In the data rows, 128 means zero.
Here are some points:
[125, 91, 126, 139, 114, 158, 128, 95, 166, 147, 181, 87, 60, 149, 134, 118, 106, 147, 94, 130, 143]
[144, 144, 118, 150, 189, 133, 140, 123, 148, 109, 171, 97, 156, 165, 137, 172, 97, 180, 117, 156, 146]
[109, 70, 136, 127, 144, 176, 106, 79, 165, 144, 195, 118, 46, 154, 149, 189, 22, 163, 76, 81, 148]
[136, 100, 170, 93, 91, 96, 132, 137, 71, 146, 78, 156, 163, 143, 109, 20, 255, 39, 97, 65, 139]
[117, 147, 98, 149, 137, 208, 174, 131, 147, 123, 130, 118, 146, 128, 136, 235, 85, 76, 127, 185, 101]
[118, 76, 175, 91, 255, 90, 140, 154, 53, 153, 108, 120, 126, 136, 140, 118, 195, 84, 104, 104, 148]
[109, 198, 148, 160, 199, 160, 118, 160, 104, 121, 123, 163, 95, 94, 136, 150, 192, 141, 138, 138, 144]
[134, 120, 96, 137, 67, 139, 121, 124, 162, 103, 113, 119, 116, 114, 128, 107, 86, 84, 177, 116, 107]
[114, 219, 128, 149, 103, 161, 135, 91, 159, 172, 182, 104, 80, 156, 146, 139, 78, 165, 94, 150, 171]
[123, 54, 187, 109, 66, 121, 135, 147, 77, 148, 115, 141, 121, 146, 113, 121, 245, 107, 110, 92, 158]
[121, 132, 172, 130, 38, 131, 128, 152, 91, 140, 111, 123, 146, 109, 116, 77, 154, 132, 106, 169, 140]
[82, 177, 85, 131, 139, 87, 97, 120, 167, 93, 71, 158, 132, 128, 116, 139, 133, 121, 193, 144, 110]
[126, 98, 172, 113, 130, 97, 118, 139, 73, 128, 108, 117, 126, 127, 111, 45, 255, 131, 92, 100, 136]
[127, 75, 168, 122, 90, 85, 134, 148, 88, 128, 91, 178, 132, 121, 115, 92, 236, 159, 116, 81, 129]
[125, 86, 160, 121, 53, 148, 120, 160, 90, 129, 86, 154, 105, 75, 169, 136, 143, 154, 155, 125, 143]
[165, 140, 110, 93, 90, 32, 74, 147, 102, 111, 98, 115, 190, 109, 55, 74, 217, 110, 196, 139, 133]
[135, 74, 92, 117, 127, 53, 121, 120, 165, 112, 81, 152, 95, 114, 76, 162, 119, 130, 219, 157, 110]
[152, 87, 160, 117, 149, 109, 129, 159, 77, 128, 88, 137, 163, 136, 128, 169, 253, 127, 96, 132, 135]
[145, 11, 76, 121, 132, 27, 124, 122, 134, 81, 88, 89, 158, 91, 83, 87, 178, 127, 216, 131, 114]
[130, 177, 177, 116, 37, 136, 115, 175, 80, 138, 64, 183, 123, 117, 87, 88, 222, 91, 96, 121, 139]
[152, 67, 187, 142, 69, 136, 157, 180, 107, 131, 124, 160, 156, 123, 123, 97, 223, 117, 153, 117, 137]
[100, 6, 139, 178, 2, 208, 159, 154, 151, 125, 151, 203, 84, 90, 147, 228, 127, 106, 121, 110, 147]
[147, 139, 133, 145, 201, 172, 104, 95, 167, 141, 157, 129, 93, 163, 128, 221, 55, 156, 73, 104, 141]
[140, 12, 162, 123, 69, 153, 135, 164, 74, 157, 163, 207, 170, 97, 131, 83, 136, 132, 127, 69, 125]
[98, 125, 97, 102, 63, 102, 96, 99, 163, 110, 81, 70, 135, 127, 117, 40, 139, 127, 198, 140, 110]
[134, 93, 165, 99, 139, 95, 113, 153, 83, 120, 96, 134, 140, 121, 118, 85, 118, 90, 115, 111, 142]
[124, 63, 111, 154, 130, 164, 135, 128, 161, 117, 125, 99, 147, 173, 133, 120, 76, 131, 125, 139, 126]
[125, 164, 112, 93, 130, 39, 94, 125, 111, 101, 86, 141, 173, 122, 76, 45, 184, 161, 200, 165, 124]
[114, 130, 90, 141, 100, 161, 140, 137, 151, 112, 163, 140, 140, 132, 162, 164, 62, 178, 123, 173, 98]
[116, 75, 176, 100, 81, 128, 145, 135, 76, 162, 96, 147, 147, 135, 107, 166, 167, 54, 106, 80, 128]
[129, 95, 106, 133, 57, 118, 132, 102, 183, 125, 160, 123, 130, 154, 137, 90, 59, 70, 155, 112, 106]
[106, 95, 138, 130, 181, 155, 138, 91, 157, 164, 194, 102, 55, 170, 168, 193, 58, 165, 79, 89, 156]
[118, 190, 135, 137, 182, 124, 127, 114, 168, 128, 146, 141, 116, 159, 142, 184, 62, 189, 99, 105, 158]
[159, 102, 133, 126, 110, 168, 106, 88, 171, 147, 156, 75, 74, 163, 134, 157, 37, 190, 96, 120, 163]
[106, 114, 163, 144, 62, 138, 125, 158, 100, 147, 116, 162, 103, 92, 137, 120, 101, 153, 121, 176, 138]
[160, 151, 92, 93, 249, 55, 103, 129, 106, 98, 116, 96, 189, 103, 77, 74, 235, 129, 218, 140, 119]
[94, 102, 150, 182, 52, 169, 175, 136, 122, 144, 216, 144, 99, 114, 181, 143, 64, 80, 73, 115, 120]
Here are 16 more points, each followed by its number:
[95, 154, 120, 138, 43, 183, 104, 105, 155, 149, 179, 140, 77, 147, 148, 174, 49, 215, 101, 83, 129] 0
[120, 133, 162, 101, 0, 86, 148, 151, 61, 159, 102, 140, 187, 131, 117, 66, 209, 97, 75, 68, 140] 1
[121, 120, 166, 111, 78, 125, 131, 151, 66, 147, 77, 114, 168, 136, 102, 43, 233, 78, 126, 50, 137] 2
[112, 156, 178, 108, 167, 126, 137, 153, 74, 132, 112, 138, 144, 143, 108, 147, 220, 97, 113, 95, 161] 3
[154, 94, 128, 94, 201, 29, 117, 116, 104, 102, 83, 87, 190, 135, 110, 45, 237, 99, 156, 135, 103] 4
[105, 134, 174, 104, 162, 109, 127, 152, 76, 152, 84, 183, 139, 125, 132, 94, 186, 64, 100, 129, 151] 5
[125, 176, 179, 126, 167, 120, 145, 149, 73, 149, 99, 145, 149, 133, 114, 167, 218, 65, 123, 130, 139] 6
[120, 207, 127, 134, 97, 149, 132, 127, 151, 177, 174, 129, 105, 138, 149, 233, 0, 181, 116, 118, 136] 7
[150, 134, 88, 91, 134, 35, 99, 110, 117, 125, 110, 108, 162, 100, 75, 102, 126, 212, 201, 178, 99] 8
[152, 95, 169, 158, 156, 130, 119, 165, 91, 114, 114, 141, 158, 115, 117, 111, 182, 84, 141, 151, 143] 9
[136, 57, 161, 71, 52, 92, 158, 131, 76, 168, 113, 180, 166, 142, 132, 47, 230, 18, 74, 88, 131] 10
[136, 104, 172, 116, 32, 134, 149, 143, 89, 133, 111, 177, 141, 119, 109, 49, 211, 113, 100, 73, 153] 11
[144, 179, 103, 139, 107, 131, 140, 83, 162, 131, 144, 108, 134, 155, 147, 164, 101, 161, 130, 159, 142] 12
[181, 151, 107, 96, 99, 85, 129, 148, 122, 99, 79, 126, 172, 99, 51, 129, 205, 147, 208, 144, 138] 13
[140, 205, 108, 153, 147, 130, 129, 107, 164, 110, 156, 121, 134, 166, 125, 157, 65, 152, 117, 128, 120] 14
[129, 142, 183, 102, 80, 140, 129, 147, 91, 152, 98, 147, 162, 125, 125, 65, 246, 153, 77, 104, 125] 15
Which two of these numbered points are nearest to each point below, ignoring the 2 directions in which the first points spread most? Their numbers follow each, nearest first.
[96, 141, 125, 144, 99, 154, 113, 90, 158, 161, 186, 124, 96, 159, 156, 176, 36, 226, 83, 100, 152] > 0 11
[145, 116, 109, 136, 78, 161, 175, 132, 149, 121, 174, 159, 147, 116, 166, 247, 20, 127, 134, 130, 117] > 13 7
[134, 0, 165, 117, 150, 108, 154, 149, 104, 157, 91, 127, 131, 130, 124, 159, 197, 86, 73, 82, 143] > 4 9
[153, 29, 174, 150, 166, 107, 121, 151, 57, 113, 87, 177, 180, 113, 107, 131, 166, 86, 137, 133, 170] > 9 4
[128, 196, 95, 147, 81, 171, 135, 131, 157, 148, 130, 155, 79, 135, 152, 164, 33, 238, 121, 162, 111] > 0 7
[121, 168, 126, 136, 78, 184, 125, 122, 177, 142, 206, 138, 60, 143, 133, 141, 83, 159, 103, 98, 141] > 11 0
[103, 134, 146, 123, 185, 143, 93, 150, 102, 154, 94, 188, 94, 81, 152, 137, 171, 112, 137, 84, 102] > 5 3
[106, 79, 87, 156, 47, 162, 152, 131, 160, 131, 171, 144, 114, 112, 145, 154, 20, 179, 127, 192, 122] > 8 13
[88, 176, 134, 142, 180, 181, 120, 123, 161, 146, 182, 140, 53, 117, 146, 157, 76, 94, 89, 121, 140] > 5 3
[93, 172, 120, 129, 150, 156, 118, 87, 167, 156, 182, 131, 107, 167, 171, 154, 76, 204, 86, 131, 141] > 15 11
[96, 225, 89, 151, 106, 155, 151, 133, 140, 118, 181, 121, 110, 108, 154, 188, 0, 212, 144, 168, 109] > 7 14
[96, 70, 139, 168, 122, 194, 168, 158, 117, 112, 150, 155, 63, 88, 161, 142, 93, 48, 120, 108, 100] > 9 5
[134, 189, 128, 135, 124, 166, 128, 105, 157, 145, 167, 100, 72, 171, 145, 108, 133, 175, 103, 122, 174] > 15 11
[134, 42, 101, 123, 142, 63, 105, 141, 142, 89, 88, 110, 116, 102, 72, 89, 138, 197, 206, 206, 139] > 8 13
[130, 199, 111, 144, 130, 166, 144, 132, 144, 115, 179, 130, 161, 126, 157, 124, 42, 164, 117, 125, 123] > 14 11
[152, 92, 141, 71, 105, 41, 123, 113, 140, 133, 48, 75, 214, 141, 112, 62, 255, 0, 125, 110, 93] > 10 4
[129, 226, 133, 138, 225, 187, 100, 105, 157, 134, 145, 99, 106, 148, 125, 205, 119, 166, 81, 109, 152] > 3 6
[129, 150, 173, 136, 148, 125, 133, 172, 99, 115, 116, 161, 89, 111, 110, 103, 198, 108, 157, 167, 146] > 9 5
[93, 150, 163, 133, 23, 128, 88, 142, 115, 168, 145, 130, 129, 109, 152, 174, 126, 136, 114, 104, 155] > 7 0
[121, 195, 125, 141, 162, 178, 135, 121, 145, 134, 224, 133, 73, 149, 145, 137, 70, 210, 105, 130, 133] > 15 11
[110, 151, 124, 140, 103, 170, 150, 101, 146, 146, 196, 132, 105, 172, 157, 115, 79, 183, 99, 118, 146] > 11 15
[115, 101, 160, 64, 55, 103, 137, 158, 68, 165, 88, 141, 183, 141, 105, 108, 255, 38, 78, 138, 116] > 10 12
[131, 173, 91, 108, 61, 28, 70, 124, 131, 100, 63, 96, 149, 102, 59, 188, 178, 156, 212, 157, 124] > 13 7
[131, 93, 129, 143, 189, 166, 139, 100, 165, 150, 165, 99, 74, 156, 139, 158, 67, 154, 64, 117, 142] > 4 9
[135, 114, 136, 144, 107, 143, 119, 112, 157, 156, 199, 119, 130, 144, 139, 147, 109, 96, 85, 128, 151] > 10 4
[166, 194, 87, 107, 127, 45, 113, 131, 107, 121, 90, 70, 180, 121, 60, 128, 154, 173, 207, 132, 129] > 7 13
[103, 158, 163, 156, 84, 172, 129, 149, 101, 161, 126, 156, 118, 88, 163, 80, 154, 142, 130, 125, 131] > 15 11
[88, 134, 125, 106, 176, 78, 107, 129, 131, 123, 93, 121, 150, 109, 102, 73, 141, 106, 198, 71, 115] > 2 11
[131, 97, 137, 134, 221, 156, 118, 72, 172, 161, 175, 81, 113, 146, 128, 154, 51, 152, 91, 95, 144] > 4 2
[135, 156, 171, 69, 117, 104, 176, 127, 80, 148, 108, 155, 157, 138, 118, 142, 225, 19, 78, 118, 130] > 6 3
[170, 79, 140, 59, 228, 33, 109, 119, 106, 88, 64, 130, 231, 128, 84, 46, 255, 58, 139, 174, 84] > 4 10
[128, 164, 101, 118, 126, 33, 102, 127, 121, 103, 75, 114, 157, 123, 117, 73, 223, 137, 188, 182, 132] > 12 14
[132, 0, 127, 138, 31, 181, 122, 95, 165, 149, 125, 125, 81, 164, 130, 184, 45, 200, 94, 127, 151] > 8 13
[130, 75, 107, 129, 194, 85, 99, 129, 140, 100, 90, 155, 176, 127, 85, 41, 162, 101, 189, 140, 135] > 9 4
[134, 85, 162, 135, 29, 136, 116, 165, 99, 121, 110, 144, 122, 100, 138, 112, 217, 110, 128, 130, 128] > 12 13
[133, 243, 97, 150, 63, 128, 123, 126, 146, 106, 176, 131, 128, 104, 148, 180, 36, 140, 159, 214, 108] > 7 12
[112, 141, 122, 123, 145, 173, 106, 94, 163, 150, 179, 89, 82, 157, 143, 105, 45, 146, 71, 102, 132] > 2 11
[142, 0, 113, 147, 96, 159, 121, 91, 161, 134, 126, 90, 144, 154, 167, 241, 25, 219, 118, 147, 122] > 8 4
[169, 31, 178, 114, 124, 156, 153, 153, 79, 119, 114, 199, 126, 102, 124, 95, 255, 89, 126, 117, 131] > 9 4
[152, 68, 123, 96, 212, 41, 110, 127, 96, 66, 90, 104, 177, 130, 76, 84, 255, 137, 168, 133, 113] > 4 9
[161, 27, 104, 76, 40, 60, 68, 128, 99, 99, 73, 55, 183, 122, 57, 74, 180, 163, 225, 160, 135] > 8 13
[108, 133, 98, 142, 134, 205, 158, 112, 157, 138, 151, 130, 116, 122, 153, 125, 52, 149, 104, 137, 125] > 11 14
[151, 69, 156, 100, 119, 91, 135, 149, 72, 144, 77, 117, 149, 111, 132, 105, 180, 95, 101, 108, 131] > 4 9
[113, 166, 99, 126, 158, 164, 141, 116, 157, 117, 156, 117, 137, 120, 161, 170, 24, 112, 126, 122, 88] > 14 2
[141, 139, 92, 142, 118, 144, 126, 105, 169, 132, 149, 103, 112, 152, 165, 177, 110, 134, 124, 124, 105] > 12 14
[113, 177, 125, 148, 182, 94, 109, 116, 171, 130, 83, 81, 139, 187, 143, 94, 137, 146, 120, 129, 130] > 2 15
[165, 47, 130, 139, 129, 171, 134, 91, 171, 145, 178, 88, 98, 158, 138, 144, 47, 108, 91, 114, 142] > 4 10
[107, 24, 170, 82, 167, 83, 157, 129, 73, 156, 74, 144, 125, 141, 123, 106, 194, 64, 74, 90, 133] > 4 5
[119, 53, 99, 138, 147, 172, 149, 129, 152, 103, 170, 153, 138, 99, 159, 176, 93, 144, 147, 160, 103] > 9 4
[142, 55, 169, 123, 102, 136, 158, 132, 94, 151, 97, 131, 136, 110, 122, 107, 215, 75, 104, 76, 121] > 4 2
[138, 43, 155, 94, 120, 93, 153, 157, 77, 140, 74, 181, 196, 138, 144, 118, 250, 81, 72, 122, 128] > 4 5
